In the rows, zero is written as 128.
Each path below is one point turned by a fixed rotation once a step. After each direction that follows a path, write how fast that rotation turns it, in deg/step (0 if it stays still).
Each turn is a multiple of 5 degrees from 10 to 175, or 0.
Each row of a path follows its step; steps can be skipped.
Path 1:
step 0: [131 121 116 129 128 120 128 137 119 121 127 138 127 129 128 129 129 125
 121 131 132 133 123 130 123 136 125 128 131 126 137 125 129 117 126 127
 118 132 127 131 132 131 128 133 137 128 141 136 129 131 122 128 147 136
 128 114 124]
step 1: [123 123 132 127 128 120 132 127 126 130 123 142 126 118 131 131 128 132
 126 123 129 121 134 134 129 126 137 128 123 128 126 134 127 138 124 124
 122 120 129 135 132 126 140 129 110 143 127 122 123 132 137 127 135 136
 125 119 126]
step 2: [127 137 128 125 123 129 130 126 121 122 124 128 146 129 118 126 128 138
 136 121 128 123 132 127 127 143 136 124 130 113 124 130 111 125 124 123
 131 130 133 127 123 126 131 122 128 126 128 135 126 127 123 117 125 128
 132 120 125]
step 3: [143 136 129 121 130 131 133 125 132 115 126 131 130 126 137 122 137 125
 126 122 120 119 133 131 128 132 122 123 127 131 132 136 137 121 128 125
 132 132 120 130 133 142 129 123 124 128 136 137 127 119 129 137 141 128
 129 121 122]
step 4: [132 126 132 127 118 124 127 121 133 125 131 122 132 126 129 119 119 139
 136 130 124 131 134 124 131 127 136 129 125 124 124 128 135 122 125 132
 131 138 124 132 133 118 134 128 121 141 123 127 127 136 143 132 136 124
 114 127 137]
step 5: [117 124 125 123 130 132 122 129 131 122 123 121 127 124 131 136 120 137
 135 128 122 129 145 130 123 133 134 133 131 118 133 126 128 123 128 125
 133 137 122 129 126 123 128 121 129 112 127 130 133 128 110 128 134 139
 127 129 125]
step 6: [138 126 126 124 134 125 133 134 127 123 116 125 124 118 130 119 126 131
 124 124 122 131 131 134 136 128 121 119 132 145 131 130 121 125 140 130
 130 129 129 120 132 131 127 120 118 133 129 126 135 142 125 132 130 136
 123 136 125]
step 7: [133 118 127 131 133 126 115 134 124 137 132 129 131 118 130 117 128 131
 127 122 135 139 121 123 125 137 137 130 120 123 134 129 116 122 131 133
 123 133 126 136 132 122 136 126 134 131 119 133 136 131 126 132 135 122
 121 122 135]
step 8: [120 119 122 128 129 135 136 138 135 124 125 132 130 118 138 134 130 127
 134 128 130 124 130 132 121 131 128 130 122 131 126 128 124 131 126 121
 121 127 124 125 128 123 137 133 125 117 129 126 138 129 131 125 134 127
 125 120 103]
Speeds:
[129 127 131 126 130 130 130 128 127 129 127 127 126 127 127 130 129 129
 126 129 129 129 129 126 129 127 128 130 130 129 126 126 129 125 128 130
 131 129 127 130 132 126 129 125 130 125 129 129 133 128 130 129 126 132
 126 130 130]	45
[130 125 127 128 130 127 129 130 127 128 127 129 128 130 130 126 128 126
 129 123 127 128 126 129 128 129 126 129 127 129 128 124 131 130 130 131
 129 131 127 129 130 125 130 127 131 131 129 129 124 126 129 128 129 128
 129 128 130]	110
